One turn sends every row of this set to another row. A few are shown first. Where does it send the rows asked after them?
zozas: [  7   6  10 -31  14 -16   9 -21 -11 -12 -37  -1   4  20]
vom: [-15  -8  -3  32  31 -16   5  42  33   6   3  -8  -9  16]
bere: [-20 -23 -13  21 -44 -13   3 -15  15  22  14 -39 -26   5]
kiz: [ 25 -16 -12 -13 -10  19 -24  31   9 -14 -22 -19 -20  28]
ruduv: [ -6   6   1  18  -3   2  43 -43 -21  12  -6 -17  -4   6]
tal: [  8  -4  -6  28 -29  17 -20  26 -12  45   4 -19  26 -11]
vafo: [  2  -6 -28  25   5  -6  -7  31  39  -1 -11  35   8   0]
Pugin: [ 17  12   4 -15  10 -13  -5 -41 -25 -21 -36   7  -7   2]
bupo: [ 11   8  -5  20 -17   9  -5  18  -3  23  25 -43  14 -37]
Lenu: [ 26  -5  -5   4  -5 -12 -52  20 -18   7   8 -20  26 -25]
mev: [-16   5 -10 -19  33 -24 -24 -47  14   9  -1  19 -12   5]
pumi: [  5   6 -12  13 -19   6  50 -38 -15  15 -14  12  13   5]
zomi: [  3   6 -31  51  -2  -1 -32  -2  19  -4   0  26 -20 -27]
sog: [ 12  19 -28  17  30  34  29 -27   8  13  14  18  -6   4]
Tov: [-14   0  -1  56  22 -17 -27   4  14  -2  11 -16 -39  -3]
vaf: [ -3  13 -14  20  28  38  29 -28  -3  25   8   4 -17  25]
Vuz: [ -5   9   6 -15 -10 -11 -44  25   5  27 -11 -32  20 -19]
kup: [  7 -33 -36  12 -48  -9   9  -5  14   6  21  -2   4  -4]
Pibo: [ 24   6 -22  -8 -14  18 -36   3   9 -27 -12 -23 -36 -12]
zed: [ -4 -12 -11 -19  39 -30 -17 -32   8   6   2  20   4  23]

sog moves to mev
Lenu moves to bupo
And these:
zomi moves to Tov
bere moves to kiz
Pugin moves to ruduv

One turn sends every row of this set to another row. A few are shown first. Where does it send the rows asked after them?
kodi: [-30 -16 -14 -24  17 -22  -7 -17  23 -21  -8  18  -5 -10  -3  55   5   4
  17 -15  37]
Nar: [ 33  15  16 -36 -32 -19   1 -15  39  46 -13  61 -14   7  -1  -2  33 -50
  -8 -17  43]
rarol: [-32  38  25 -50   3 -31 -30  26  40  18 -16  19 -10  -7  -3  -8  -6  23
  -3 -18  55]
Nikek: [ 56  23 -12 -21 -19 -20  10   4   6  84  12  26 -17   1   9  11   5  -1
  13 -10  34]
ratof: [ 47  -4   6 -31 -20   7  -7  19  31  38   2  13 -23  -8  -5  26  -7  -2
 -55  29  48]
zuvu: [-31   3  14 -22   3 -27 -18 -17  25 -30  -1  24 -26  -9 -10  38   0  -5
  28 -24  23]
furig: [ 32  20 -19 -30  20  -8  21  16  -6  83   1  54 -14   7   4  10   6 -25
   8 -23  28]
ripaz: [ 33  18  33 -23 -11   5   5 -12  29  10   8  16 -56  -4 -16   8  -9 -48
 -28  -8  23]
vuv: [-64  12 -19 -55   8  -3 -17   1  24  12   0  16  -3  -1  10  20   1   0
  23 -38  55]
nenim: [-27   8  -4 -49   5 -36 -20  -3  11   0 -11  40  -5  -9  22  40  22   3
   6 -59  24]
budi: [  9  19   3 -44 -21  23 -20  -8  50  50  26  28 -18 -28 -39  21   9  10
 -37  19  51]
Lafi: [ 22 -12  -9 -57 -11  22   1  17   4  85  13  25 -32 -11  13  19  -6   6
  33 -10  54]
Mobov: [ 25  18  27 -25   6   9 -32  17  52  33   8  32 -43  11 -30   8   0 -21
 -39  17  18]
mip: [  9  -9  -8 -40 -21  35 -18  -5  12  69  46  -1 -39 -19   0  24   5  11
 -14   1  38]
kig: [ 44  11   3 -41   6 -27  19 -13   6  79 -27  27 -23   4  13  16  25   6
  -5 -39  26]
kevi: [-65  -3 -10 -29   3  -6 -17  20  28  13  -2  23 -23   2  -7  15   5  -5
  28 -59  41]
soso: [ 40 -24 -31   9  -4  -1  -2   5  13  53  -8  -9 -22  -3   1  27  34  -3
 -19 -22  41]
Vizuv: [ 55   8  -1 -21 -22 -12  22   0  42  64  12  62 -26  17 -12   7   4 -23
   7 -11  25]
Kesa: [-38  -1   5 -27  10  -3   5  47  27  18   7  33 -21   1   3  -1   2 -10
 -36 -66  27]
vezaf: [-36 -19 -32 -43  14  -2  24  10  39  26  -4  46  19  15  13  11   5 -11
   4 -22  65]
lov: [ 48  10  -6 -30   7   5  -9  -8  34  17 -18 -14 -26  -7  -6  26 -10 -10
 -14  27  68]
Nebaz: [-65   5  12 -40  17 -18  -7  10  33  12 -20  25 -19  -2 -25  18  -2  15
  22 -40  41]
Luvop: [ 47   0  20 -35 -13   4  20   6  49  36   6  45 -39   7 -21  17 -15 -19
 -37  10  24]
lemo: [ 22 -10  -3 -26 -16  10  18  34  23  73   2  69 -31 -19 -32  14   3 -18
  21 -33  51]
Kuvav: [ 23 -10 -25  -7   6   1  -4  11 -19  81   5   9 -10  -3  11  25  12 -13
   0  20  36]
zod: [-47  -2   5  13 -24 -18 -26   2  35  25  25   3  -7   1 -18  -7  20   1
  16  -1  40]
sunoz: [-78  10  -6 -42  10  -5  -5  -8  11  11  14  10 -13  -8  -5  23   5   2
  -4 -36  33]
fefo: [-42  -2  -1 -29  29 -10  34 -22   7  35  19   0 -17  12  -1  10 -19  13
  23  -7  25]
nafo: [-28  12  12 -35 -11 -37 -33  -5  28 -15  -5  41 -15  -9   7  27  16 -13
  25 -44  29]
Ronir: [ 36  30   3 -33   8   0  -5  23  47  53  -2  77 -23  14 -20   0   8 -37
 -16 -19  30]
Vel: [ 21  -3  12 -24   7  10 -33   7  17  50   2  -7 -27  -1  -6  23   0   1
 -24  51  35]
tuv: [ 17  25  21 -41  -4   6  14  13  38  54   9  58 -36 -30 -60  15  -8   2
 -25 -19  35]
nava: [-32 -17 -21 -29  17 -23  -5  -7   9  -4  -6  26  -1 -11  10  53  21   8
  -3 -46  30]
kog: [ 49   7 -12 -15 -25  -6 -10  20  -2  66  13  -2 -26 -17  11  22   6   5
 -29   8  38]
dur: [-76  -4  -1 -31   0 -13 -10  -4  33  10  -8  27  -1 -12 -27  22  15   1
   4 -24  45]

Kuvav moves to furig
nafo moves to zuvu
tuv moves to budi
And these:
zod moves to fefo
lov moves to soso
Vizuv moves to Luvop
dur moves to sunoz

One turn sends every row of this set to another row. A few are shown first. Where does it send the rows asked after them?
vop: [-35 -29   4 -23 -24 -23  -5  30   4  -8  28  -7 -14 -35  -3  -8  24 -35
   0   1 -18  26   6  -1 -14  20 -29  23  39 -21  30 -33  38   0  70   6
  38  -1 -28 -12   9  -4]
pizo: [  5 -29  31 -16   8   1 -50  64 -28 -16 -17 -20 -47  -7 -10 -21  23 -30
  11  40 -31  17   5 -10 -10   4 -14 -12  38 -25  10   0  40  -8  20   4
  24  14 -21 -48 -20   5]
Nezuz: [ -9 -44 -54   1   8   0  -7  14  26   2 -11 -13  12  36  14   3 -19  -5
  26  35 -74   9  -6 -21 -20  -6  17  43  -7 -27   9   4 -22  38  29  13
  41   7 -30 -42   8  17]
simam: [-13 -10  25   6  29   8 -30  27 -16 -41  19 -33  31   9  -6   7 -11  -4
   9  25  -7   1 -37 -10 -30   0 -20 -14  30  -2 -19 -23 -15  14  36 -17
 -12  41 -23  19 -26 -10]
kotog: [ -5 -53  18  27  11 -21 -14  35   8 -20 -32  -2   9 -15  45   8 -34  -9
  26  52 -41  26 -31  -1 -22  28  33  25   5  -9  21   1  14  -1  30  39
  37  10 -27 -20  18  37]
Kikam: [  3  -3   3 -30  28  18  10  20  32  32  -2  24  31 -19  -2  24 -36  -1
  45   5  31  38  12  21 -30  21 -20   6  29 -16  -1 -32  19  19  36 -16
   5   6 -29 -46  -2  25]
mopog: [-36 -38  -4 -23  21 -23  12  29  26  15  31  10 -27   5  36 -38 -46   1
  20  10  20  44  26   0  -2  21 -11   9   3 -21  -3 -32 -20   1  12  14
  33   9  -7 -61 -15 -14]
negun: [ -7 -26  13  -8  28 -12  -9  20   0   6  -6 -42  28 -12  24 -20 -12  31
  16 -28 -64  18  14 -23 -23 -14  18 -11   0 -43  -2 -23  21  -5  31  -5
   7   8 -32   4  32  22]
Mefu: [-14 -14  -1  -8  24 -26  -8   5   4  26 -48 -28  24   4  -4 -35   6 -42
  25  40 -17  16  36  20  -9 -16  19   3   6 -36 -24 -51 -27  -3  18  41
  25  30 -13 -24   1  52]
Saruv: [-10  -8   9  -9   2  56 -29  35  -2   2   2 -15  30  56 -19   8 -28 -38
  25  17 -21  53  -5 -15 -30  -2 -18  32  21 -11   0   0 -37  48  37   5
  63  34 -24  -9  10  21]
duva: [  8 -30  23 -20  10  36 -28  37 -18  -7   0 -54   2 -16   5   5 -13 -30
   1   3 -19  70 -13  28 -30   7 -36  17   7 -44 -34 -20 -22  31  15 -26
  20  34 -31 -53   4  -3]
Teke: [  9   3  16 -10   7  32 -42  14  12   5  73  -8  49  13  -3   1  30 -33
  18  29  -9  44   3  -3 -15   2   3 -11   3  -9 -11  -8  24  26  29  10
  63  22 -20 -18  -9  27]
pab: [-29 -18  41  30   8   9 -18  33 -11  48   9  11 -11 -29   5 -14   5 -19
  31  31  -4  13   5  -4 -26   0  15  -7  34 -29 -16   2  27  50 -21 -13
  -3  33 -31 -42 -11 -11]
Nole: [-11 -51   4  -7   5 -34  12  43 -14  17  16  -2   9  68 -13  -2   7 -10
  13  29  10   2   2  -2 -19   8   2   9  13 -43 -23 -14 -54 -19  -5  20
  35  29 -19 -29  -2  21]
zesu: [-14 -11   2   1  25  18  -9  21  33  56  -4  40 -10  12  13   2  -8 -42
  52  49 -12  28   7 -19 -20  38  10  28  14 -32   9   1 -23  48  15  12
  35  16 -43  -2  -4  28]
Seb: [-15  -5  24 -19   7 -21  -2  63  28 -19  -5   4 -26  14  -7   6  -9  -2
   2  33  12  75  12 -12  -3  -9 -37 -36  -4 -29  -3 -43 -31  28  12  32
  21  27 -18 -62  -7  28]
pas: [ -7 -27   6   0  -6   7 -31   4  31  -9 -20  -9  45  18  11  52 -11  32
  32  24 -31  27  -4  -8 -16  11  23   4  31 -38   0 -19   7  23  13  -6
 -29   7 -56 -60  19   9]
Voriz: [-13   8 -12  -9  18 -12 -33  19  12   8   6   8  27 -27 -14  10 -24 -47
  42  45 -35  35   8 -57 -18 -11 -10  23   0  -1  12   3 -36  22  25  41
  61  47  -6 -60   7  35]
gat: [-32  -2  11 -16   7 -42  -9  25 -10   8  -4 -21  44 -53 -15  20 -13 -74
  17  25 -36  40   1 -10  -6  15 -20   9  -5 -36 -12 -42  -3 -12  31  41
   1  21 -21 -32  23   7]
puvu: [-14  12   6 -10   7  47   0   0 -42 -15   2  -8  77   8 -10  -4 -43   3
  17  22   4  43   9  -8  -3  -1   7  36  16 -31 -15 -15  10 -10  34   3
   9  19 -15 -32  -6   9]
manul: [-37 -33  -3  -3 -26 -40  23  37  -5  22   2  -9   9  28 -32  -2 -14  12
   2  12 -32   3 -37   6 -14 -11  10   5 -16 -31   1  -7  13  12  29   9
  14  -4 -13 -41  18 -28]
domas: [-24 -20  17 -16 -11  -8   1 -27  31  -4 -22 -33  -9  -6  12 -16 -10  -2
   3  13 -32  69  22  31 -37 -20 -14   8   4   4  -6 -32 -39  34  15  -5
  49  51 -16 -44   4  26]
pof: [  1 -63  29 -24  -7  -8 -59  27  -6 -30  13 -21 -16 -27   5   9  15 -39
   3  24 -29  12  -3  -7 -15  37 -22  13  53 -50   8 -20   6 -12  43   8
  30   7 -33 -40   5 -19]
poduf: [-20  20 -17 -19   7 -22 -14  45 -16  -8   7  -2  12 -12  -7  17 -25  22
  35  47   2  55  -1 -28   0   8  12   6  -6  -7  10  14  -5 -20   7   5
 -21  28 -36 -71   6  36]
nade: [ 13  -6   4 -25  17 -10  26  17  11   9 -21  35 -21   3  13  -6   8 -31
  13  35 -17  80  14 -57  -8  16 -24   1  25 -46 -31 -15  -3   4   1  15
  18  16  -8 -33  -7  49]
pudov: [-18  -6  40  -7 -27   7  -8  21 -23  -4 -12   0 -21 -12 -16 -36  38 -10
  -8  23 -31  28  -3 -18  -2 -10  -1  10  20 -37  21 -14  51   4  48   9
  43   1  -9 -20 -14  -5]
kunu: [-13  -6  19 -26  14 -29 -17  27   4 -28  28  -7  12 -77   2  10 -26  32
   9  25 -12  25   9 -14 -26  -7 -23 -37   0 -25  -7  -6 -25  16  28  11
  29  28 -29  -5   7  15]
lafum: [ -7 -36  24   6  15  22  -8  19  37  19  30 -19  -5  18   5 -13  -4  -9
  39  40   4  11 -36  11 -21  44  16   0  13 -17  -1  -2  24  19  65  22
  45  34 -57 -22  31  37]
Gamat: [ -9 -10  42 -21  48 -18 -13  27   7  26  -5   8  -3   3  25 -18   0  -1
  40  -7   1  18 -44 -31   0  24  -2 -19  -5 -16 -20 -36   5 -19  14 -17
   9  13 -25  -8 -26  14]
Pek: [-38   0  19  38   5  18 -11   7  -5 -13   9 -36  17  32  18 -35  13 -23
   1  32  -7  53  24 -24 -10   1  23  28  31 -44   5 -48 -19  31  30  13
 -31  42 -16  -8   6  -4]
bekob: [ -2 -38  25  22  28  -8 -15  10  22  -8  -6 -24  43  28  -4  -3 -32 -21
  -2  23 -51   7  53 -19 -35 -12  -1  -4  43 -48   4 -42   1   8  28  41
  -7  36   0 -48  16 -16]
lak: [-43 -32  34  26  -7 -22   4  -1   5   7  37   4   7  16  12  21   6 -24
  16  25 -18  32  33 -16 -48   8 -10  11  50   4  -1  -6 -34  17 -22  -1
  18  71 -28 -24   5   8]
Vitas: [-33 -11   1 -20 -14 -45 -42  13  47  18   4   2   0 -18  -1 -15 -35  -9
  23  32  36  27  19 -21  -1  14   0   4  59 -10 -16  12 -31  22  37  27
  42  25 -16 -44  -6  -7]
Gamu: [ 39  -6  -1   1  14 -20 -37  39  -7 -22  17  -2  36 -14  18  13   1 -21
   1  35 -39  63  -3  -5 -42 -10   8  22 -15   2  31   4   1  -3  12   7
  48   8  22 -27 -10  26]
pama: [ -9 -25   7 -14   4 -11 -23  10  17 -17 -29 -18  15  71 -20  -8 -53 -38
 -12  31 -48  41   3 -17 -17  16 -12   6  65 -14 -10   8  -4  -5  24  16
  -6  26 -19 -16  -3   5]
vot: [ -7 -21 -41  11 -17  11   3  21  11  -7  -2 -40  21  11  20 -20  25   6
  14   6  -5  39  37 -34 -22 -24   6  33  56 -43 -33 -12  -5  43  45  -1
  27  20  -6 -28  23  16]

Teke moves to lafum
Saruv moves to zesu
And these:
puvu moves to Kikam
bekob moves to Seb
pama moves to nade
pizo moves to pudov
Nole moves to Mefu
simam moves to Gamat
pab moves to manul

